In the data rows, zero lies at 4.5, halfway between 4 and 5.
Some points, one per row:
array([3, 3, 7, 7, 2, 6, 2, 4, 6, 0, 9])
array([5, 5, 5, 4, 5, 3, 5, 4, 5, 5, 5])
array([6, 4, 5, 5, 3, 4, 5, 5, 3, 3, 6])
array([1, 2, 2, 6, 3, 9, 1, 4, 9, 9, 6])
array([4, 2, 3, 6, 2, 6, 5, 6, 4, 4, 6])
array([6, 6, 5, 4, 6, 3, 5, 4, 4, 7, 1])
array([4, 5, 5, 4, 6, 3, 7, 4, 5, 6, 3])
array([6, 3, 5, 4, 3, 8, 1, 3, 4, 0, 5])
array([4, 4, 3, 5, 3, 6, 3, 5, 5, 6, 4])
array([5, 5, 5, 4, 5, 4, 5, 4, 5, 4, 4])
array([4, 3, 4, 6, 2, 7, 4, 5, 4, 0, 5])
array([4, 5, 5, 4, 5, 3, 5, 5, 4, 5, 5])
array([5, 4, 4, 4, 4, 2, 5, 6, 3, 4, 6])
array([3, 4, 4, 5, 3, 7, 3, 4, 6, 4, 4])
array([3, 5, 2, 4, 5, 5, 7, 5, 4, 8, 4])
array([4, 2, 3, 3, 1, 4, 0, 5, 5, 0, 9])
array([7, 6, 5, 2, 6, 0, 5, 6, 4, 9, 7])
array([6, 6, 5, 5, 6, 3, 7, 4, 6, 8, 3])
array([5, 4, 4, 5, 4, 4, 4, 5, 5, 4, 7])
array([6, 4, 6, 6, 3, 4, 2, 3, 8, 7, 7])
array([6, 6, 6, 5, 7, 1, 5, 2, 8, 2, 4])
array([5, 6, 6, 5, 5, 4, 4, 4, 6, 5, 5])
array([3, 3, 4, 6, 2, 6, 3, 5, 5, 6, 4])
array([7, 5, 5, 3, 7, 1, 7, 5, 2, 1, 4])
array([5, 5, 5, 4, 5, 5, 4, 4, 5, 5, 4])
array([4, 4, 4, 5, 4, 5, 5, 5, 4, 5, 4])
array([5, 8, 6, 3, 9, 2, 6, 3, 4, 5, 2])
array([6, 5, 5, 5, 5, 2, 5, 5, 5, 6, 5])
array([5, 3, 5, 5, 3, 3, 5, 5, 4, 1, 4])
array([5, 2, 3, 5, 0, 9, 1, 3, 3, 0, 3])
array([8, 9, 8, 5, 9, 0, 4, 0, 0, 0, 2])
array([3, 3, 5, 5, 3, 8, 2, 4, 3, 0, 7])
array([5, 3, 3, 3, 3, 3, 6, 6, 3, 6, 5])
array([3, 5, 4, 5, 4, 9, 4, 5, 5, 9, 2])
array([3, 6, 4, 4, 4, 5, 2, 4, 7, 9, 5])
array([6, 5, 5, 3, 5, 2, 2, 5, 3, 2, 4])
array([4, 4, 6, 6, 2, 8, 2, 4, 4, 4, 4])
array([7, 3, 4, 3, 4, 3, 3, 4, 4, 2, 6])
array([5, 6, 7, 4, 6, 6, 1, 2, 7, 2, 5])
array([4, 3, 2, 5, 2, 6, 4, 4, 4, 2, 4])
array([5, 5, 6, 4, 6, 9, 0, 3, 4, 0, 4])
array([2, 8, 4, 4, 7, 7, 2, 4, 7, 8, 2])
array([4, 3, 3, 6, 2, 7, 4, 6, 4, 6, 5])
array([4, 4, 5, 5, 5, 5, 5, 5, 4, 4, 3])
array([3, 4, 5, 5, 7, 5, 8, 6, 3, 4, 4])
array([4, 6, 4, 3, 5, 6, 1, 3, 6, 5, 4])
array([4, 3, 3, 8, 0, 9, 3, 7, 3, 6, 5])
array([4, 6, 7, 5, 5, 2, 5, 5, 6, 4, 6])
array([4, 8, 7, 2, 9, 2, 7, 5, 3, 6, 0])
array([3, 4, 4, 2, 8, 0, 8, 6, 3, 3, 7])
array([5, 9, 9, 7, 9, 6, 4, 1, 9, 9, 4])
array([8, 4, 5, 4, 8, 0, 9, 6, 0, 1, 6])
array([4, 4, 4, 4, 4, 4, 3, 5, 4, 4, 6])
array([4, 4, 4, 5, 4, 4, 5, 4, 5, 5, 6])
array([6, 4, 7, 4, 5, 0, 5, 4, 4, 1, 7])
array([4, 4, 5, 8, 4, 6, 7, 6, 4, 7, 4])
array([1, 5, 5, 4, 8, 7, 2, 5, 6, 3, 7])
array([4, 6, 5, 4, 5, 5, 2, 3, 7, 6, 5])
array([2, 3, 3, 1, 7, 2, 5, 5, 1, 7, 6])
array([7, 5, 1, 4, 8, 0, 9, 4, 0, 5, 1])
array([6, 7, 4, 4, 9, 0, 9, 5, 4, 7, 0])
array([3, 3, 3, 5, 2, 7, 4, 5, 5, 6, 4])
array([5, 5, 5, 4, 5, 6, 4, 3, 5, 3, 4])
array([6, 5, 6, 7, 4, 6, 3, 4, 6, 6, 5])
array([4, 3, 2, 3, 4, 2, 7, 5, 4, 5, 3])
array([4, 3, 4, 3, 6, 4, 5, 5, 2, 1, 6])
array([6, 5, 5, 3, 6, 2, 5, 4, 5, 6, 5])
array([5, 3, 4, 5, 1, 6, 3, 5, 5, 3, 5])
array([4, 4, 5, 4, 4, 4, 5, 5, 5, 3, 5])
array([5, 4, 4, 4, 3, 4, 4, 4, 3, 2, 3])
array([8, 0, 4, 6, 0, 1, 7, 6, 0, 1, 8])
array([6, 4, 4, 6, 4, 3, 7, 4, 3, 5, 3])
array([5, 4, 0, 6, 1, 7, 8, 6, 5, 9, 2])
array([6, 3, 3, 6, 5, 5, 9, 6, 2, 3, 2])
array([3, 3, 5, 5, 2, 6, 2, 4, 6, 2, 9])
array([5, 5, 6, 5, 6, 4, 6, 4, 4, 1, 5])
array([0, 7, 0, 4, 4, 9, 0, 4, 7, 9, 0])
array([2, 5, 4, 6, 4, 7, 6, 6, 4, 7, 4])
array([3, 4, 4, 7, 3, 9, 5, 4, 6, 3, 2])
array([6, 7, 7, 4, 9, 0, 7, 5, 6, 7, 5])
array([3, 2, 5, 0, 3, 5, 0, 2, 7, 0, 9])
array([4, 5, 7, 9, 4, 4, 9, 6, 6, 7, 7])
array([5, 5, 4, 5, 4, 5, 5, 4, 6, 6, 2])
array([4, 5, 4, 5, 5, 4, 5, 5, 5, 6, 4])
array([4, 4, 3, 5, 3, 7, 4, 5, 4, 5, 4])
Then 16 other points, each followed by its number:
array([7, 7, 7, 4, 6, 2, 6, 3, 5, 6, 2]) 0
array([9, 4, 8, 5, 6, 0, 9, 4, 3, 0, 8]) 1
array([6, 3, 2, 0, 8, 1, 6, 7, 0, 5, 4]) 2
array([5, 7, 5, 4, 7, 2, 6, 3, 4, 5, 3]) 3
array([6, 1, 0, 2, 2, 2, 6, 6, 0, 7, 4]) 4
array([5, 6, 6, 4, 7, 1, 5, 4, 5, 6, 5]) 5
array([7, 6, 6, 2, 9, 3, 6, 3, 4, 1, 2]) 6
array([5, 5, 5, 5, 4, 5, 4, 4, 6, 6, 4]) 7
array([4, 5, 5, 5, 4, 5, 3, 4, 6, 4, 4]) 8
array([6, 5, 8, 9, 3, 1, 9, 6, 2, 0, 9]) 9
array([2, 4, 4, 5, 3, 8, 1, 4, 5, 5, 7]) 10
array([4, 7, 6, 5, 6, 5, 5, 2, 8, 6, 2]) 11
array([1, 4, 5, 6, 3, 9, 3, 4, 6, 4, 5]) 12
array([5, 5, 5, 6, 5, 5, 4, 5, 5, 5, 5]) 13
array([1, 5, 5, 5, 5, 7, 5, 5, 6, 7, 4]) 14
array([2, 3, 4, 2, 8, 3, 9, 7, 2, 3, 4]) 15
Which of these numbered points is nearest to each point below by angle, seen from the average point of the first points? Its number follows each.
array([5, 5, 6, 7, 4, 3, 6, 5, 4, 3, 6]) > 9
array([4, 3, 4, 5, 2, 5, 2, 6, 4, 5, 8]) > 10
array([7, 4, 4, 1, 7, 1, 4, 5, 1, 3, 5]) > 2
array([5, 6, 6, 4, 5, 5, 2, 3, 6, 2, 5]) > 8
array([4, 5, 5, 4, 5, 5, 5, 4, 5, 3, 4]) > 6
array([8, 6, 9, 4, 5, 0, 4, 4, 5, 2, 8]) > 1
array([6, 3, 5, 3, 4, 2, 4, 5, 3, 1, 6]) > 1
array([5, 7, 4, 5, 7, 2, 7, 3, 3, 4, 2]) > 3
array([5, 5, 5, 6, 3, 6, 4, 4, 5, 6, 3]) > 7
array([7, 5, 8, 5, 6, 2, 3, 2, 9, 0, 8]) > 1
array([4, 5, 5, 4, 6, 5, 4, 4, 5, 5, 4]) > 11
array([4, 4, 4, 5, 4, 5, 4, 5, 4, 5, 6]) > 10
array([6, 6, 6, 5, 7, 3, 5, 4, 5, 6, 3]) > 0
array([6, 7, 5, 4, 2, 9, 0, 1, 5, 1, 1]) > 8
array([6, 4, 4, 1, 7, 2, 5, 5, 0, 2, 5]) > 2
array([5, 7, 4, 6, 8, 3, 7, 3, 3, 4, 2]) > 3
array([5, 5, 5, 3, 7, 2, 5, 5, 5, 6, 6]) > 5
array([4, 5, 4, 6, 2, 6, 4, 5, 7, 9, 4]) > 7
array([5, 6, 5, 4, 7, 4, 6, 5, 4, 5, 3]) > 3
array([3, 5, 5, 3, 4, 7, 1, 2, 7, 1, 3]) > 8
array([2, 4, 4, 5, 1, 8, 5, 5, 5, 3, 3]) > 12
array([5, 2, 6, 6, 1, 3, 3, 7, 5, 2, 9]) > 9
array([6, 4, 6, 3, 4, 3, 2, 4, 6, 1, 8]) > 1
array([4, 4, 5, 5, 3, 3, 4, 5, 5, 4, 9]) > 9
array([5, 5, 7, 9, 6, 4, 8, 6, 5, 8, 7]) > 13
array([6, 5, 7, 4, 6, 1, 5, 5, 5, 6, 6]) > 5
array([4, 5, 4, 5, 5, 4, 6, 4, 3, 6, 3]) > 3
array([5, 5, 3, 3, 5, 3, 5, 5, 4, 4, 4]) > 2
array([4, 5, 5, 4, 6, 5, 3, 3, 5, 5, 4]) > 11
array([8, 5, 5, 5, 4, 2, 5, 5, 5, 3, 4]) > 1
array([6, 3, 5, 4, 3, 2, 6, 5, 3, 2, 6]) > 1
array([3, 6, 6, 5, 4, 4, 1, 4, 8, 9, 6]) > 7
array([5, 5, 5, 3, 5, 0, 4, 5, 5, 6, 6]) > 5
array([3, 6, 5, 4, 6, 6, 3, 3, 6, 7, 3]) > 11
array([6, 5, 7, 8, 5, 3, 7, 5, 6, 7, 6]) > 13
array([5, 3, 3, 4, 3, 5, 5, 5, 4, 4, 4]) > 4
array([6, 6, 5, 4, 6, 2, 7, 5, 5, 7, 3]) > 0
array([7, 6, 6, 5, 7, 2, 8, 5, 4, 7, 3]) > 0
array([2, 2, 2, 8, 0, 9, 6, 5, 6, 3, 2]) > 12
array([5, 8, 7, 3, 9, 0, 8, 4, 5, 5, 3]) > 3
array([4, 4, 4, 4, 5, 5, 6, 5, 4, 5, 4]) > 15
array([6, 5, 6, 3, 6, 0, 5, 5, 4, 8, 7]) > 5
array([7, 6, 5, 6, 7, 1, 6, 4, 1, 2, 5]) > 1
array([5, 6, 8, 4, 7, 1, 5, 4, 5, 5, 7]) > 5
array([5, 5, 4, 5, 4, 4, 4, 4, 5, 5, 5]) > 7
array([2, 4, 2, 4, 4, 6, 2, 5, 4, 6, 6]) > 10
array([4, 4, 5, 4, 5, 4, 5, 5, 4, 4, 5]) > 15
array([4, 3, 4, 4, 3, 4, 4, 5, 4, 5, 5]) > 4
array([6, 9, 9, 2, 9, 3, 4, 2, 5, 8, 3]) > 0
array([4, 5, 4, 4, 5, 5, 5, 4, 5, 4, 2]) > 11
array([7, 7, 8, 3, 9, 0, 5, 3, 7, 5, 6]) > 5
array([3, 5, 4, 5, 4, 5, 5, 5, 4, 5, 4]) > 14
array([7, 7, 8, 3, 8, 0, 5, 3, 7, 6, 7]) > 5
array([5, 1, 1, 1, 2, 1, 6, 7, 0, 6, 6]) > 4
array([4, 4, 4, 4, 5, 4, 6, 5, 3, 4, 5]) > 15
array([3, 4, 5, 2, 3, 4, 0, 4, 3, 6, 6]) > 10
array([4, 6, 1, 6, 5, 9, 6, 2, 7, 6, 1]) > 11
array([4, 5, 5, 5, 6, 6, 5, 4, 4, 3, 3]) > 6
array([5, 4, 5, 4, 5, 6, 4, 4, 4, 3, 4]) > 6
array([3, 4, 5, 4, 5, 3, 6, 5, 5, 4, 5]) > 15
array([5, 5, 5, 4, 4, 4, 5, 4, 4, 4, 4]) > 0
array([0, 3, 3, 6, 1, 9, 2, 5, 5, 5, 0]) > 12
array([5, 4, 5, 5, 3, 5, 4, 5, 4, 3, 5]) > 9
array([6, 8, 2, 7, 9, 1, 8, 3, 0, 2, 0]) > 3
array([9, 8, 9, 4, 9, 0, 9, 4, 5, 4, 4]) > 0
array([6, 5, 5, 4, 7, 1, 6, 4, 5, 7, 5]) > 5
array([7, 4, 7, 7, 2, 4, 3, 5, 5, 0, 8]) > 9
array([6, 3, 2, 2, 6, 3, 6, 6, 0, 5, 3]) > 2
array([4, 5, 7, 5, 5, 6, 4, 4, 6, 5, 5]) > 11
array([6, 8, 8, 4, 9, 2, 5, 4, 4, 7, 3]) > 0
array([5, 4, 4, 4, 5, 4, 5, 5, 4, 4, 5]) > 2
array([5, 4, 4, 4, 4, 6, 3, 4, 4, 5, 5]) > 10
array([3, 4, 3, 4, 5, 5, 6, 5, 3, 5, 4]) > 15
array([5, 4, 4, 5, 3, 4, 4, 5, 4, 5, 5]) > 4
array([4, 4, 5, 5, 2, 5, 3, 4, 5, 5, 6]) > 10
array([3, 4, 4, 4, 5, 4, 5, 5, 4, 5, 5]) > 15
array([5, 4, 4, 5, 5, 4, 7, 5, 5, 7, 4]) > 0
array([6, 3, 3, 5, 4, 3, 7, 6, 3, 7, 5]) > 4
array([5, 6, 7, 6, 6, 6, 4, 4, 7, 6, 4]) > 11
array([5, 5, 5, 5, 4, 6, 4, 4, 5, 5, 4]) > 7
array([6, 4, 5, 6, 3, 2, 5, 5, 3, 5, 7]) > 9
array([4, 3, 3, 5, 4, 9, 5, 3, 4, 1, 2]) > 12
